In the data rows, 128 means zero.
Here are some numbered points:
[128 115 103  99 131 115  96 128 113 123 141 154 116 140 129 119 121 143 141 115 128 102 113 102 115 141 128 103  78  76 151 102  89 102 116 108 166 178  77 128 106 115  89 127 128 115 116  94 111 128 141] 0
[141 141 115  85 153 140 112 121 129 148 154 166 122 166 167 175 164 148 166 154 154 140 154 102 128 179 167 154 103  89 166 140 112 102 116 124 166 179 103 154 162 153 115 151 153 140 128 142 145 140 166] 1
[116 230 206 212 188 229 210 124  61 116  13  52 201 140 141 126 114 122 141 115 154 128 138 115 115 154 154  90 115 115  62  82 124 192 165 177 153 114 141 128 123 128 128  88 115 128 167 144 139 128 116] 2
[180  90 141  62 195 115 122  57 214  48 141 192  85 153 154 159 157 140 153 154 141 128 142  89 102 166 167  77 166 102 174 133 149  77 203  49 115 161  90 154 142 166 166 129 166 153 141 141 130  91 103] 3
[103 141 141 147 112 153 143 154 101 135  77  90 154  90 141 148 138 131 153 128 128  89 103  76  75 154  51  51  78  63  99  82  78 154 140 134 178 157 103  77  93 102  77 111 115 102 141  90 110 116 116] 4
[ 90  90 115 133  84  77 129 127 119 123 141 103 110  90  90 113 102 114 102 115 102 102  95 128 102  90 102 154 153 166 118 157 153 154 103 135  64  78 192  90 104 128 128 107 115 128 128 113  96 103  78] 5
[103 115 103 104 128 127 108 125 107 145 154 141 123 128 141 133 132 138 153 141 128 102 123 102 128 154 115 115 115 102 136 132 110 115 116 120 140 141 115 115 132 128 115 131 141 128 116 118 131 128 141] 6
[116 141 141 149 106 127 148 154 126 154 128 116 142 153 116 124 130 122 115 115 115 153 144 154 141 116 141 154 166 166 115 152 165 154 128 165 102  98 166 141 130 141 153 110 115 153 141 141 155 140 128] 7
[103  77  90 125 165  89  77  67  68  98 154 141  85  90 116 107 103 160 115  77  64  89  88 128 141  90 115  90 128 140 150 123 110  90  91  86 115 111 103  90 102  89 102 156  90  77  65  78  61 140 128] 8
[180 154 115  98 166 153 104 122 134 128 141 166 127 153 180 185 196 134 166 179 167 140 162  76  75 192 193 141  90  63 200 150  87  90 140 103 178 222  77 167 144 128  89 171 166 115 116 135 123 140 191] 9
[103  90 128 140  88 102 122 140 147 125 128 103 121 115  77  97 119 107  77 103 102 140  88 154 128  78 102 103 141 153 104 111 137 141 140 129 102  91 141 103 108 128 128  96 115 128 116 125 113 116 103] 10
[128 141 128 136 121 153 134 148 129 152 115 128 147 128 141 122 117 145 141 141 128 128 125 115 141 141 115 103 103 102 136 102 101 128 140 141 178 164 103 115 120 115 115 132 128 128 128 146 136 140 154] 11
[141 128 115 109 126 127 123 128 147 139 154 154 125 153 154 135 127 149 153 141 128 128 152 115 154 154 167 128 128 115 134 121 119 115 128 130 153 151 128 141 156 141 140 132 153 165 128 165 134 116 141] 12
[167 128 115 121 142 102 118  91 127 121 166 154 100 191 141 137 137 163 153 154 102 140 122 128 167 128 167 166 153 153 143 150 152 115 153 141 115 128 141 180 166 153 153 144 153 178 128 175 170 128 141] 13
[103 128 115 116 111 115 114 135 139 136 128 128 123 115 129 131 127 137 128 115 115 128 121 115 141 141 141 103 128 127 119 111 113 128 128 122 128 128 115 103 123 115 115 121 128 115 128 147 119 116 128] 14
[154 179 154 166 115 165 158 165 136 159 103 103 169 153 154 150 136 132 153 154 154 153 137 115 128 166 154 128 141 115  87 106 155 166 178 157 140 124 154 154 165 166 166 131 166 178 154 135 154  91 103] 15
[ 90 128 141 146 103 127 146 152 134 146 115 103 142 115 103 113 111 110 102 103 115 140 106 141 128 103 115 115 141 153  99 115 147 154 140 129 102  97 141 115  92 128 128 100 102 128 141 144 117 128 103] 16
[128 166 154 169 127 178 156 152 108 145  77  90 166 128 129 120 102 112 128 128 154 128 136 115 128 128 128  90 128 115  65  79 145 179 165 154 140 110 141 115 178 141 166 132 166 165 141 124 110  66  78] 17
[154 154 128 133 128 127 132 136 153 156 154 141 128 166 167 156 140 154 153 154 128 166 169 128 154 154 167 166 141 140 135 143 148 128 153 149 140 138 141 180 180 141 153 141 153 165 141 156 151 140 141] 18
[141 128 141 154  95 127 157 151 151 148 128 103 144 140 103 124 115 104  90 128 141 178 133 154 141 103 128 128 153 166  99 121 151 154 165 160 102  98 154 141 133 153 153 109 128 140 154 166 140 116 103] 19
[116 141 128 137 103 140 139 153 123 149 103 103 149  90 129 123 119 128 141 115 128 115 120 102 115 141 102 103 115 115  96  99 132 154 140 133 140 119 128 115 132 141 128 118 128 128 141 116  99  91  78] 20
[128  90 128 154  88  89 124 135 132 128 141 103 112 115  77 104 123 108  77 115  90 128  74 167 141  65 128 115 153 166 108 133 150 141 128 134  89  88 141 141  82 128 153 109 102 140 128 113 107 116 103] 21
[128 128 115 105 132 127 115 131 126 143 141 141 126 153 154 137 138 147 153 154 128 128 143 115 141 154 154 128 103 102 143 119 114 115 128 120 166 163 103 141 135 128 140 139 128 140 128 127 133 128 141] 22
[205 204 232 206 137 216 231 162 162 158  39  78 199 166 167 104 126 139 141 128 167 166 222 167 180 141 141 141  65 127 104  87  73 192 140 231 216 162 115 154 145  64 115 107  90  90 192 158 214 252 204] 23
[116 103 103  94 128 115 104 124 119 134 141 154 115 115 129 131 120 139 141 115 128 115 104 115 128 141 115 115 115 102 137 113 109 102 103 104 153 152  90 141  96 128 115 127 141 115 116 112 119 116 128] 24
[180  77 154  83 157  77 148  45 182  50 154 166  73 153 141 167 142 149 141 154 115 140  97 102 128 154 141 154 178 140 139 155 169 115 153  93  89 119 141 141 167 166 166 129 166 153 154 132 143  78 103] 25
New points follow, each followed by the numbers of its five nearest points above by angle, seen from the average point of the numbered points, nearest first.
[ 77  77  90 106 166  77  88  49  81  72 166 154  74 115 129 105 111 163 128 103  64  77  74 128 141 103 115 141 128 140 144 129 128  90  91  92 102 112 103 103  89 115 128 143 128 115  90  74  85 128 116] : 8 24 6 5 0
[103 128 128 130 110 127 122 146 136 140 128 116 134 128 141 126 119 137 128 141 128 140 134 128 141 141 115 141 128 140 119 116 129 128 140 143 128 117 128 154 139 141 128 124 115 140 128 147 120 140 128] : 7 19 16 18 10
[103 128 115 137 113 140 124 145 119 135 115 116 145 102 129 122 109 139 141 115 128 115 113 128 128 128  77 103 103 115 124  92 105 128 140 114 153 138 103 103 117 115 102 123 115 115 128 116 100 128 128] : 4 20 11 0 14
[ 90 115 115 117 212 102 114  51  91  60 179 179  59 153 141 151 144 182 153 141  64 115 102 128 167 116 167 154 166 166 162 164 165  90 116 114 115 120 128 167 169 166 153 167 166 165 103 154 133 128 154] : 13 25 3 12 8
[116 103  90  99 166 115  88  84  82 112 166 166  94 153 141 121 116 160 141 115 102 115 119 115 154 116 141 128 128 127 152 138 120 102  91 110 128 133 115 128 109 115 128 151 115 115  90 102 117 140 154] : 8 24 6 0 22
[205  14 245  48 195  51 198  44 255   0 141 192  35 153 154 163 142 147 153 154 128 128 126  89 115 154 167 154 191 153 136 172 178 115 165  98  64 102 154 141 184 153 191 114 205 153 205 102 191  66  78] : 25 3 13 18 12
[116 103 103 127 132  89  95  98 101 116 154 128  95 115 103 103 106 148 115  90  77  89  83 128 128 103 128 103 115 140 134 105 112 102  91 105 115 115 115  90 100 115 115 127 102 102  90  89  79 140 116] : 8 24 14 5 10
[141 154 141 151 120 153 152 158 138 151 115 116 163 153 154 135 134 146 153 141 141 153 154 128 141 154 128 128  90 115 129 113 108 141 165 151 178 161 115 141 143 128 115 135 128 128 141 167 149 165 154] : 23 11 18 9 1
[154 115 128  81 168 115 117  88 187  90 154 179  95 140 154 147 156 144 166 154 141 115 135  89 115 166 180 103 141 115 165 116 119  77 165  70 128 164  90 115 139 153 140 135 153 140 128 158 107 103 116] : 3 25 9 12 1
[ 90 115 115 127 113 140 112 144 116 127 115 116 135 115 116 100 106 135 128  90 115 102  97 115 128 116  77  77  78 102 123  81  93 128 116 116 153 143  90  77  83 102  89 118 102  90 116  88 109 128 128] : 4 0 8 24 14
[141 179 167 176 127 178 170 157 119 150  77  90 177 153 141 148 126 132 141 141 141 140 146 128 128 141 128 115 128 127  91 102 145 166 178 167 140 127 154 128 126 141 140 112 128 140 154 146 160 128 128] : 2 15 23 17 19
[141 141 141 135 116 140 140 150 152 155 141 128 139 153 167 151 140 140 141 141 141 166 155 128 154 154 154 141 141 140 120 135 151 141 153 143 128 130 141 167 153 153 153 129 153 165 154 167 150 140 141] : 18 15 13 12 7
[154  77 141  64 187 102 115  61 181  44 141 192  83  90 141 145 122 133 153 141 128  89 125  89  88 154 154  90 141  89 173 110 131  64 165  33 115 160  90 115 109 141 128 125 141 128 128  89  94  78  90] : 3 25 24 0 8
[141  90 128 133  90  89 134 124 143 123 154 116 111 140 103 142 117 122 128 141 115 128 109 141 128 116 128 154 153 166 120 174 169 154 128 146  77  90 179 141 126 153 166 117 141 140 141 137 136 103 116] : 5 21 7 19 10
[128 128 128 126 118 127 128 136 132 144 141 128 132 153 154 145 133 144 153 141 128 128 135 128 141 154 141 141 128 127 127 123 143 128 128 128 140 130 128 141 141 141 128 128 141 140 128 152 142 128 128] : 18 12 13 1 22
[154 128 103  75 167 127  91  96 128 108 154 179 101 153 154 140 160 133 166 141 154 102 136  89  88 179 180 115 115  89 173 138 104  77 116  84 153 177  90 128 130 115 102 146 141 128 103 114 107 116 141] : 9 1 0 22 6
[ 90  77 103 109  97  89  96 121 109 106 141 116 100  77  77 104  76 123 115  77  90  89  72 128 115  90  64  77 115 140 108 105 121 115  91  98 102  95 115  77  53  89 102 103  90  90 103  79  61 103  90] : 8 10 5 21 14
[128 154 141 154 117 153 148 160 137 148 103 103 160 128 141 129 128 140 128 141 128 140 136 128 141 128 102 128 115 127 114 109 126 154 165 148 153 129 128 103 125 115 102 122 102 115 141 152 143 165 141] : 23 11 2 4 16
[167 179 180 182 129 191 184 161 135 148  64  90 181 102 129  73 100 120 115  90 141 115 173 167 154 116 115 154  90 140  98 107 117 166 116 185 153 120 141 115 113  64 102  94  77 102 154 108 183 203 154] : 23 2 11 16 7
[128 103  90  91 142 102  95  89  94 108 166 154  89 128 129 124 104 148 141 115 115 115 115 115 141 116 128 115 128 127 140 123 127 102  91 105 128 133 103 115 123 115 115 131 128 115 103  96 106 116 128] : 8 24 6 0 14
[116 128 115 141 114 127 128 143 145 149 128 128 137 115 129 130 117 140 128 128 128 140 119 128 141 128 128 115 128 127 121 109 127 128 128 133 140 131 115 154 131 141 128 128 128 128 128 119 122 128 141] : 24 21 10 14 16
[116  77  90  93 111  89 103 110 113 109 154 141 100 102 116 113 102 133 128 103 102  89  91 115 128 116 102 103 128 127 119 107 126 115 103 105 115 112 128 115 102 141 115 114 128 115 116  89 115 103 103] : 8 24 5 10 14
[128 115 103 127 129 102 106 118 119 132 154 141 110 140 129 129 125 148 128 115 115 115 115 128 141 116 167 128 128 140 136 128 138 115 116 142 128 124 128 128 100 141 140 136 128 140 103 134 113 140 128] : 8 21 24 13 5
[128  90  90  98 138  89  95  83  88  99 154 154  91 102 129 114  87 145 128 115  90 102 100 115 141 116 128 103 141 127 131 124 129 102 103  91 115 119 115 103 111 115 102 134 115 128 103  96 114 128 116] : 8 24 6 0 14
[154 128 103 125 133 115 109 116 128 136 154 141 115 140 154 143 130 154 141 115 102 128 131 128 154 128 141 154 128 140 137 136 134 115 128 130 128 131 128 154 152 128 140 136 128 140 116 148 135 153 141] : 13 18 12 1 22
[128 115 115 130 105 102 115 138 145 138 141 116 123 128 116 135 112 129 128 115 115 140 132 128 128 116 141 141 153 153 114 147 149 141 116 132 102 102 154 128 113 128 128 123 128 128 141 125 124 116 116] : 5 21 7 10 16
[ 77 103  90 141 211 102  64  41  51  81 166 154  60 115 116 111 139 189 128 103  38  89  70 141 154  78 128 154 141 166 169 142 116  77  78 100 102 115 115 103 100 102 140 194  90  90  14  72  48 140 141] : 8 24 6 0 5
[154 154 128 124 123 127 139 139 158 155 141 141 136 153 167 151 148 152 166 167 141 153 159 128 141 166 154 141 141 127 131 136 139 128 153 147 153 146 141 180 159 153 153 140 153 165 154 146 149 140 154] : 18 12 1 13 15
[141 179 154 170 126 178 163 158 104 144  77  90 174 140 129 128 127 126 141 115 141 140 145 115 128 141 115 103 128 115  89  92 134 166 153 151 140 117 128 115 114 141 128 106 115 140 154 126 142 116 116] : 2 17 15 23 20
[128 115 115 120 116 115 122 131 131 131 141 128 120 128 129 127 118 140 128 103 115 102 118 115 141 116 128 103 128 127 123 118 126 128 128 119 128 122 128 128 105 128 128 124 141 128 128 123 112 128 128] : 8 24 14 21 10
[ 64  77  77 115 187  89  57  49  47  83 154 154  66  77 103  88  86 171 115  77  51  64  57 128 128  90  77 103 115 140 161 127 108  77  28  76 102 112  90  64  49  77 102 175  77  52  27  50  23 140 128] : 8 24 0 6 14
[116 128 115 127 109 127 127 145 133 137 128 116 138 115 129 125 129 145 141 128 128 128 128 115 128 128 115 115 128 115 114 120 132 141 128 120 128 124 128 128 144 128 128 123 128 115 128 139 118 116 116] : 20 14 5 10 16
[103 103  90 101 149 102  81  89  91 102 154 154  96 115 129 109 109 155 141 115 102  89  91 128 141 116 141 115 115 127 143 128 117 102  91 110 128 124 115 115 112 115 102 146 115 102  90  94 105 140 141] : 8 24 6 0 14
[128 128 115 122 122 127 119 138 137 141 141 141 136 140 154 143 135 146 141 128 128 140 138 128 154 141 141 128 128 127 134 119 126 128 140 134 153 141 115 141 129 153 140 135 141 153 141 151 130 140 154] : 12 18 1 22 13
[128 141 128 128 122 140 130 150 131 147 128 128 143 140 154 125 123 150 153 128 128 115 138 115 154 141 115 115  90  89 138 105  98 115 140 137 178 173 103 154 132 115 115 135 141 128 128 132 144 140 154] : 11 22 0 9 1
